One turn sends every row of this set to another row. A few are shown first. Where does it send the rows asked after them?
ruzav: [  6  23   5 -11  -1  20   7  -7 -13  11  -8 -10  13 -12   7 -15]
Mosil: [  9  25   4   1  10   6  20  -2 -17   2  -3  -6  -3  -5  16 -12]
vedu: [-22  -5  -2  -8   1   1 -25  18  13 -16  -2  -3   7  13   1   7]
mal: [ -9   6 -22   2   3  -8   9   0   5   4 -11  27  -3  -9  -6  13]
posa: [ -4  -4 -16   6   7 -11  10  -2  -4  -1  -4  19   3   2 -22  20]
Bofat: [ -9 -14  -1  -4  -3  -6 -22 -13  14 -15  -5  13  -2   9   7 -21]
dap: [ 11  14  10  -7   3  18   7 -10 -20   6  -2 -17  19  -3  -8  -8]
Noda: [  3  22   4   1   3  22  10  -8 -12   5 -14 -12   9  -7  17 -16]
kevop: [ -3 -16   1  -1   4 -18 -14 -10   6 -20   6  13  -7  16  -1 -14]
Lomi: [  8  11   8   5   5  22   8 -12 -20   1  -9 -20  15   3   0 -10]
fefa: [-22   1  -4  -9   2  -2 -21  21  15 -15  -2   2   0   9   8   6]
Pigon: [-18  -5   0  -6   5  -6 -20  20   9 -19   4  -3   3  17  -3  11]
geti: [ -5 -21   1   0   0  -8 -21 -15   8 -18   0   8   1  16  -3 -17]
vabed: [ -9  -9 -16   7  -1   6  -1  -9   0   2 -14  11  16   1 -25  16]
Pim: [-15   1 -22   3  -5   8  -2  -7   9   8 -22  20  10  -9  -8   9]
lozas: [ 16  18   9  -8   9   4  17  -4 -24   4   7 -11   7  -4  -6  -4]
tig: [ 10  28   6 -11   6   6  16  -1 -17   9   1  -3   3 -13   9 -10]
Mon: [ -6 -10  -2  -4   2 -16 -15  -9  12 -16   1  17 -10   9  10 -19]
bul: [-19   0  -2  -8   5 -10 -17  22  11 -18   4   2  -3  12   4   9]
Rira: [ 14  15   9   5  13   6  19  -5 -25  -3   2 -15   5   5   1  -6]

Bofat moves to geti
posa moves to mal
Rira moves to Mosil
And these:
Pigon moves to bul
dap moves to lozas

